In the data rows, the value 500 means zero.
Some points:
Array([439., 361., 293., 304., 554., 681., 581., 613., 414., 698., 680., 216., 682., 677., 582., 505., 634., 561.,
       370., 496., 423., 607., 498., 575., 497., 564., 512., 583., 321., 653., 391., 704., 638., 618., 544., 576.,
       403., 690., 540., 513., 174.])
Array([639., 544., 542., 516., 587., 675., 641., 477., 328., 565., 502., 438., 581., 439., 491., 574., 519., 585.,
       606., 443., 296., 410., 386., 589., 290., 425., 549., 451., 378., 552., 363., 538., 327., 494., 519., 524.,
       631., 431., 363., 462., 488.])
Array([574., 477., 586., 496., 499., 403., 472., 393., 452., 200., 341., 452., 476., 642., 477., 385., 639., 465.,
       432., 341., 492., 432., 505., 420., 469., 523., 560., 498., 773., 358., 559., 652., 564., 562., 523., 820.,
       325., 415., 405., 205., 589.])
Array([622., 489., 597., 372., 649., 370., 322., 381., 441., 367., 588., 623., 611., 405., 307., 529., 337., 353.,
       517., 437., 560., 417., 467., 248., 364., 559., 470., 593., 451., 528., 510., 565., 717., 516., 766., 465.,
       485., 436., 457., 274., 657.])
Array([610., 653., 656., 322., 380., 443., 594., 498., 575., 421., 527., 435., 379., 585., 592., 118., 390., 365.,
       386., 274., 440., 672., 488., 451., 434., 497., 463., 457., 585., 447., 854., 539., 451., 558., 536., 652.,
       605., 374., 421., 363., 589.])
Array([634., 609., 468., 480., 414., 457., 457., 591., 645., 487., 629., 457., 849., 702., 601., 535., 582., 583.,
       410., 278., 576., 423., 591., 586., 478., 621., 655., 425., 492., 614., 540., 576., 457., 585., 402., 469.,
       624., 440., 638., 759., 454.])
Array([493., 481., 582., 583., 512., 585., 339., 480., 500., 400., 509., 532., 214., 560., 493., 405., 656., 580.,
       719., 263., 450., 588., 505., 335., 796., 678., 567., 520., 568., 605., 578., 772., 430., 621., 544., 471.,
       444., 435., 435., 423., 413.])
Array([562., 720., 516., 388., 569., 399., 231., 589., 667., 499., 460., 425., 597., 480., 524., 227., 444., 502.,
       473., 520., 257., 544., 367., 438., 531., 601., 499., 411., 769., 439., 647., 426., 421., 623., 398., 575.,
       448., 406., 488., 269., 569.])
Array([545., 655., 477., 576., 569., 491., 541., 478., 416., 429., 372., 407., 463., 609., 505., 363., 334., 350.,
       494., 385., 656., 558., 737., 336., 447., 517., 244., 404., 571., 398., 528., 462., 368., 497., 646., 519.,
       470., 538., 480., 495., 517.])
Array([532., 579., 662., 487., 787., 653., 590., 307., 408., 680., 341., 475., 595., 566., 518., 341., 737., 525.,
       591., 257., 502., 373., 568., 587., 541., 584., 619., 548., 655., 520., 483., 453., 581., 367., 515., 578.,
       536., 517., 430., 592., 571.])
Array([477., 548., 471., 378., 879., 508., 422., 578., 518., 551., 330., 494., 599., 682., 701., 409., 717., 508.,
       433., 446., 552., 665., 438., 430., 292., 406., 451., 658., 447., 473., 302., 602., 602., 590., 479., 658.,
       656., 285., 468., 639., 712.])
Array([605., 664., 689., 361., 484., 230., 558., 512., 334., 525., 249., 475., 553., 620., 568., 472., 392., 631.,
       589., 460., 698., 412., 596., 433., 531., 549., 119., 596., 381., 485., 677., 353., 305., 533., 367., 673.,
       482., 299., 438., 396., 630.])
Array([779., 298., 712., 449., 534., 379., 614., 637., 510., 540., 328., 384., 531., 626., 645., 278., 693., 399.,
       492., 293., 435., 473., 557., 709., 360., 472., 544., 583., 559., 395., 381., 441., 434., 565., 428., 370.,
       521., 321., 499., 245., 545.])
Array([471., 569., 562., 678., 500., 335., 435., 536., 522., 537., 418., 406., 310., 339., 628., 510., 313., 572.,
       407., 487., 637., 502., 529., 514., 347., 754., 277., 444., 412., 559., 542., 620., 480., 557., 652., 545.,
       669., 407., 377., 349., 596.])
Array([492., 316., 492., 661., 278., 539., 279., 267., 575., 449., 489., 388., 384., 523., 405., 390., 569., 431.,
       494., 442., 311., 527., 354., 447., 555., 359., 339., 376., 458., 373., 467., 485., 641., 436., 628., 532.,
       582., 365., 455., 242., 582.])
Array([604., 507., 684., 399., 610., 429., 448., 364., 404., 509., 561., 451., 369., 619., 478., 472., 368., 348.,
       514., 569., 489., 480., 515., 308., 483., 590., 399., 513., 515.,  84., 559., 416., 621., 494., 623., 653.,
       433., 420., 428., 529., 390.])
Array([473., 631., 464., 308., 407., 306., 717., 581., 381., 515., 507., 545., 504., 386., 525., 624., 816., 311.,
       580., 507., 594., 629., 484., 564., 532., 693., 481., 432., 470., 458., 486., 535., 368., 488., 524., 574.,
       619., 346., 532., 396., 470.])
Array([440., 437., 633., 448., 451., 634., 544., 560., 720., 355., 558., 431., 287., 509., 460., 344., 588., 419.,
       483., 301., 445., 454., 407., 253., 280., 673., 343., 584., 446., 519., 646., 375., 492., 628., 657., 550.,
       307., 365., 338., 459., 436.])
Array([613., 546., 665., 587., 298., 764., 284., 638., 573., 546., 540., 514., 439., 304., 402., 282., 547., 575.,
       568., 510., 549., 590., 592., 234., 429., 486., 440., 437., 618., 667., 510., 453., 337., 630., 497., 488.,
       536., 503., 723., 510., 346.])
Array([719., 628., 294., 695., 619., 556., 628., 316., 467., 565., 295., 488., 433., 536., 715., 461., 510., 467.,
       414., 565., 445., 373., 380., 633., 559., 532., 554., 582., 510., 744., 333., 445., 544., 403., 427., 516.,
       562., 620., 419., 454., 426.])
Array([442., 468., 625., 570., 703., 480., 601., 323., 540., 619., 458., 524., 568., 639., 732., 377., 603., 596.,
       640., 411., 394., 543., 635., 584., 395., 457., 576., 557., 354., 460., 313., 470., 315., 507., 488., 592.,
       408., 595., 275., 403., 390.])
Array([369., 597., 582., 330., 646., 368., 734., 463., 575., 353., 498., 339., 580., 404., 365., 391., 509., 462.,
       329., 589., 400., 478., 565., 538., 566., 557., 356., 582., 581., 427., 435., 731., 393., 481., 570., 460.,
       553., 373., 536., 462., 621.])
Array([602., 373., 599., 396., 480., 738., 463., 323., 646., 339., 377., 758., 476., 567., 626., 394., 484., 490.,
       652., 551., 476., 512., 448., 534., 494., 524., 426., 419., 602., 352., 620., 676., 604., 583., 516., 656.,
       407., 424., 553., 327., 502.])
Array([445., 501., 368., 453., 447., 422., 611., 711., 359., 725., 301., 653., 653., 416., 422., 475., 387., 550.,
       336., 463., 544., 639., 641., 453., 484., 373., 412., 414., 631., 581., 396., 612., 326., 761., 521., 437.,
       586., 392., 321., 678., 485.])
Array([372., 260., 419., 594., 608., 394., 410., 545., 386., 525., 573., 538., 299., 374., 619., 235., 533., 567.,
       542., 472., 298., 476., 371., 361., 470., 428., 696., 440., 705., 492., 780., 544., 594., 629., 284., 310.,
       376., 518., 410., 368., 251.])
Array([524., 628., 629., 539., 616., 447., 540., 654., 499., 366., 464., 543., 548., 500., 533., 575., 644., 534.,
       405., 336., 333., 511., 593., 149., 600., 563., 389., 272., 518., 463., 602., 427., 487., 405., 561., 645.,
       581., 441., 491., 255., 469.])
Array([590., 301., 683., 445., 676., 426., 416., 267., 314., 598., 305., 472., 601., 587., 737., 420., 716., 342.,
       222., 273., 414., 566., 427., 566., 260., 766., 570., 646., 534., 732., 556., 282., 491., 643., 673., 429.,
       438., 617., 657., 667., 556.])
Array([416., 375., 701., 783., 540., 658., 510., 682., 581., 444., 538., 533., 359., 565., 397., 540., 524., 713.,
       500., 642., 314., 667., 329., 303., 549., 695., 552., 593., 659., 744., 550., 454., 650., 397., 428., 435.,
       581., 603., 414., 753., 527.])
Array([544., 402., 490., 500., 398., 776., 572., 429., 468., 400., 606., 488., 447., 513., 462., 614., 466., 642.,
       647., 475., 511., 537., 514., 376., 578., 526., 733., 546., 695., 512., 655., 433., 513., 782., 418., 550.,
       369., 455., 409., 330., 619.])
Array([301., 909., 560., 364., 332., 373., 554., 682., 297., 615., 511., 565., 443., 540., 561., 390., 477., 538.,
       501., 293., 508., 526., 512., 651., 353., 448., 356., 475., 429., 601., 533., 684., 460., 476., 612., 476.,
       442., 361., 610., 466., 617.])
Array([633., 476., 519., 313., 516., 462., 514., 564., 426., 362., 491., 525., 385., 315., 565., 406., 570., 547.,
       671., 499., 482., 586., 403., 348., 314., 594., 420., 570., 586., 308., 570., 432., 674., 540., 658., 458.,
       472., 468., 249., 250., 386.])
Array([402., 467., 606., 313., 652., 570., 403., 471., 447., 246., 416., 389., 543., 377., 510., 439., 246., 422.,
       500., 350., 517., 524., 653., 533., 486., 575., 438., 475., 463., 494., 556., 466., 557., 519., 482., 632.,
       610., 327., 477., 443., 466.])
Array([539., 399., 368., 495., 425., 342., 349., 693., 424., 412., 439., 508., 238., 561., 516., 498., 540., 618.,
       603., 461., 294., 612., 391.,  68., 593., 737., 660., 487., 369., 373., 331., 327., 702., 447., 527., 557.,
       257., 540., 586., 448., 392.])
Array([488., 517., 621., 579., 532., 421., 553., 613., 358., 609., 495., 388., 728., 603., 997., 554., 687., 222.,
       385., 446., 384., 589., 473., 424., 403., 529., 643., 349., 279., 503., 358., 730., 668., 497., 299., 540.,
       139., 783., 331., 577., 613.])
Array([345., 383., 584., 517., 482., 243., 578., 522., 554., 459., 631., 691., 468., 442., 541., 674., 325., 578.,
       479., 134., 694., 676., 376., 405., 692., 520., 338., 607., 482., 461., 368., 350., 469., 289., 384., 406.,
       343., 662., 602., 586., 268.])
Array([403., 624., 605., 442., 614., 442., 445., 482., 597., 799., 272., 531., 636., 663., 487., 621., 605., 430.,
       461., 519., 650., 725., 571., 598., 382., 449., 555., 619., 396., 560., 443., 587., 553., 450., 414., 488.,
       473., 569., 370., 532., 595.])
Array([514., 533., 559., 639., 536., 617., 716., 348., 393., 635., 433., 527., 553., 501., 706., 421., 385., 624.,
       614., 373., 366., 337., 478., 481., 470., 683., 549., 436., 655., 613., 279., 701., 507., 469., 619., 483.,
       718., 589., 572., 531., 512.])
Array([344., 568., 656., 466., 387., 353., 503., 568., 561., 481., 432., 493., 602., 345., 593., 603., 341., 334.,
       584., 559., 726., 297., 620., 552., 775., 449., 428., 514., 601., 534., 496., 410., 415., 553., 541., 606.,
       647., 529., 357., 423., 424.])
Array([434., 793., 838., 433., 661., 301., 555., 427., 479., 531., 421., 312., 521., 341., 461., 412., 247., 433.,
       574., 329., 574., 673., 516., 448., 424., 540., 314., 307., 524., 526., 481., 520., 599., 643., 560., 512.,
       492., 364., 430., 359., 456.])
Array([472., 587., 404., 478., 613., 291., 446., 421., 472., 423., 536., 430., 390., 515., 486., 676., 338., 415.,
       737., 303., 416., 400., 600., 423., 615., 488., 333., 392., 551., 488., 700., 529., 377., 443., 393., 553.,
       492., 602., 721., 627., 544.])
There is one direction along which these points spread out most. How many in every 100 of the points above lie lower along it than each point below? Answers are rounded to whole numbers. More than half of the points above lie lower than the first one.
Array([492., 316., 492., 661., 278., 539., 279., 267., 575., 449., 489., 388., 384., 523., 405., 390., 569., 431.,
       494., 442., 311., 527., 354., 447., 555., 359., 339., 376., 458., 373., 467., 485., 641., 436., 628., 532.,
       582., 365., 455., 242., 582.]) 8
Array([532., 579., 662., 487., 787., 653., 590., 307., 408., 680., 341., 475., 595., 566., 518., 341., 737., 525.,
       591., 257., 502., 373., 568., 587., 541., 584., 619., 548., 655., 520., 483., 453., 581., 367., 515., 578.,
       536., 517., 430., 592., 571.]) 78
Array([473., 631., 464., 308., 407., 306., 717., 581., 381., 515., 507., 545., 504., 386., 525., 624., 816., 311.,
       580., 507., 594., 629., 484., 564., 532., 693., 481., 432., 470., 458., 486., 535., 368., 488., 524., 574.,
       619., 346., 532., 396., 470.]) 63
Array([544., 402., 490., 500., 398., 776., 572., 429., 468., 400., 606., 488., 447., 513., 462., 614., 466., 642.,
       647., 475., 511., 537., 514., 376., 578., 526., 733., 546., 695., 512., 655., 433., 513., 782., 418., 550.,
       369., 455., 409., 330., 619.]) 38
Array([403., 624., 605., 442., 614., 442., 445., 482., 597., 799., 272., 531., 636., 663., 487., 621., 605., 430.,
       461., 519., 650., 725., 571., 598., 382., 449., 555., 619., 396., 560., 443., 587., 553., 450., 414., 488.,
       473., 569., 370., 532., 595.]) 90
Array([633., 476., 519., 313., 516., 462., 514., 564., 426., 362., 491., 525., 385., 315., 565., 406., 570., 547.,
       671., 499., 482., 586., 403., 348., 314., 594., 420., 570., 586., 308., 570., 432., 674., 540., 658., 458.,
       472., 468., 249., 250., 386.]) 0
Array([439., 361., 293., 304., 554., 681., 581., 613., 414., 698., 680., 216., 682., 677., 582., 505., 634., 561.,
       370., 496., 423., 607., 498., 575., 497., 564., 512., 583., 321., 653., 391., 704., 638., 618., 544., 576.,
       403., 690., 540., 513., 174.]) 95
Array([639., 544., 542., 516., 587., 675., 641., 477., 328., 565., 502., 438., 581., 439., 491., 574., 519., 585.,
       606., 443., 296., 410., 386., 589., 290., 425., 549., 451., 378., 552., 363., 538., 327., 494., 519., 524.,
       631., 431., 363., 462., 488.]) 73
Array([442., 468., 625., 570., 703., 480., 601., 323., 540., 619., 458., 524., 568., 639., 732., 377., 603., 596.,
       640., 411., 394., 543., 635., 584., 395., 457., 576., 557., 354., 460., 313., 470., 315., 507., 488., 592.,
       408., 595., 275., 403., 390.]) 80
Array([345., 383., 584., 517., 482., 243., 578., 522., 554., 459., 631., 691., 468., 442., 541., 674., 325., 578.,
       479., 134., 694., 676., 376., 405., 692., 520., 338., 607., 482., 461., 368., 350., 469., 289., 384., 406.,
       343., 662., 602., 586., 268.]) 57
Array([434., 793., 838., 433., 661., 301., 555., 427., 479., 531., 421., 312., 521., 341., 461., 412., 247., 433.,
       574., 329., 574., 673., 516., 448., 424., 540., 314., 307., 524., 526., 481., 520., 599., 643., 560., 512.,
       492., 364., 430., 359., 456.]) 28
Array([471., 569., 562., 678., 500., 335., 435., 536., 522., 537., 418., 406., 310., 339., 628., 510., 313., 572.,
       407., 487., 637., 502., 529., 514., 347., 754., 277., 444., 412., 559., 542., 620., 480., 557., 652., 545.,
       669., 407., 377., 349., 596.]) 50
Array([372., 260., 419., 594., 608., 394., 410., 545., 386., 525., 573., 538., 299., 374., 619., 235., 533., 567.,
       542., 472., 298., 476., 371., 361., 470., 428., 696., 440., 705., 492., 780., 544., 594., 629., 284., 310.,
       376., 518., 410., 368., 251.]) 43
Array([610., 653., 656., 322., 380., 443., 594., 498., 575., 421., 527., 435., 379., 585., 592., 118., 390., 365.,
       386., 274., 440., 672., 488., 451., 434., 497., 463., 457., 585., 447., 854., 539., 451., 558., 536., 652.,
       605., 374., 421., 363., 589.]) 5
